[[30 50 24  3 39  5 34  0]
 [ 0 27  0 80 72 13 38  0]]
->
[[ 0 34  5 39  3 24 50 30]
 [ 0 38 13 72 80  0 27  0]]

[[ 40   3 -56  15  -5  42  15]
 [ 31  10 -74  19  -2  32  19]
 [ 26   8 -44  14   7  26  14]
 [-63   5 -33 -11   3 -62 -11]
 [ 57   4 -38  21  -5  58  21]]
->
[[ 15  42  -5  15 -56   3  40]
 [ 19  32  -2  19 -74  10  31]
 [ 14  26   7  14 -44   8  26]
 [-11 -62   3 -11 -33   5 -63]
 [ 21  58  -5  21 -38   4  57]]

[[-10  23  25  19 -15 -29  69  34  32 -44  48  14  -7]
 [-33 -13  23  -1  16  18  42  -8   6 -12  39 -17 -54]
 [-34 -12 -24  11  30  54  12  -2  25  -9  31 -24 -61]
 [-49 -61  33   6 -73  49 -15 -75  -7 -68 -11 -36 -86]
 [-35  -2   4  20  20  14  40  11  19 -29  34  20 -51]]
->
[[ -7  14  48 -44  32  34  69 -29 -15  19  25  23 -10]
 [-54 -17  39 -12   6  -8  42  18  16  -1  23 -13 -33]
 [-61 -24  31  -9  25  -2  12  54  30  11 -24 -12 -34]
 [-86 -36 -11 -68  -7 -75 -15  49 -73   6  33 -61 -49]
 [-51  20  34 -29  19  11  40  14  20  20   4  -2 -35]]

[[ -9  -8  39 -14  10  11  23]
 [  2 -55  -3 -77 -19  -1 -22]
 [  4 -22 -19  -4  -5  -3  -9]
 [ 12  27   9  33   9 -20  13]
 [  4  13 -38  39  25  21 -33]
 [ -7 -36  29 -31  -5 -13  31]
 [ 10 -54 -28 -11 -19  -5 -16]
 [-11 -34 -16  -3 -14   2 -15]
 [ -7 -26  42 -16 -28  -4  26]
 [ -2   5  28  40  23   4  19]
 [  6  20  -5  39  12 -12  27]]
->
[[ 23  11  10 -14  39  -8  -9]
 [-22  -1 -19 -77  -3 -55   2]
 [ -9  -3  -5  -4 -19 -22   4]
 [ 13 -20   9  33   9  27  12]
 [-33  21  25  39 -38  13   4]
 [ 31 -13  -5 -31  29 -36  -7]
 [-16  -5 -19 -11 -28 -54  10]
 [-15   2 -14  -3 -16 -34 -11]
 [ 26  -4 -28 -16  42 -26  -7]
 [ 19   4  23  40  28   5  -2]
 [ 27 -12  12  39  -5  20   6]]

[[ -9  43 -37 -66 -15 -61]
 [-30  46 -55   7  23  38]
 [ -5   8   9  29 -10   9]
 [-21  11  27   0   0 -23]
 [ 12  18   4 -10   1  -5]
 [ 24  -9  18  21  24  56]]
->
[[-61 -15 -66 -37  43  -9]
 [ 38  23   7 -55  46 -30]
 [  9 -10  29   9   8  -5]
 [-23   0   0  27  11 -21]
 [ -5   1 -10   4  18  12]
 [ 56  24  21  18  -9  24]]

[[ 43 -31 -44 -20 -12  10 -45 -21]
 [-17  12  63  41  22 -19  27   6]
 [-19  12  29  35  21  15  20  -6]
 [ 24 -31 -21 -30 -18  10 -16 -14]
 [-15  -9   7 -17   8   1   3   1]
 [  2   1  19  29   2  27  44  16]
 [ -5  19  -8   3 -21  13   4 -50]
 [ 15 -37  18 -26 -13  35  62  34]
 [  2  10 -11 -36 -29 -59   9  37]
 [  8 -21   7 -18   1  -4  31  27]
 [ -3  -5   5  22  16   2 -14   4]]
->
[[-21 -45  10 -12 -20 -44 -31  43]
 [  6  27 -19  22  41  63  12 -17]
 [ -6  20  15  21  35  29  12 -19]
 [-14 -16  10 -18 -30 -21 -31  24]
 [  1   3   1   8 -17   7  -9 -15]
 [ 16  44  27   2  29  19   1   2]
 [-50   4  13 -21   3  -8  19  -5]
 [ 34  62  35 -13 -26  18 -37  15]
 [ 37   9 -59 -29 -36 -11  10   2]
 [ 27  31  -4   1 -18   7 -21   8]
 [  4 -14   2  16  22   5  -5  -3]]
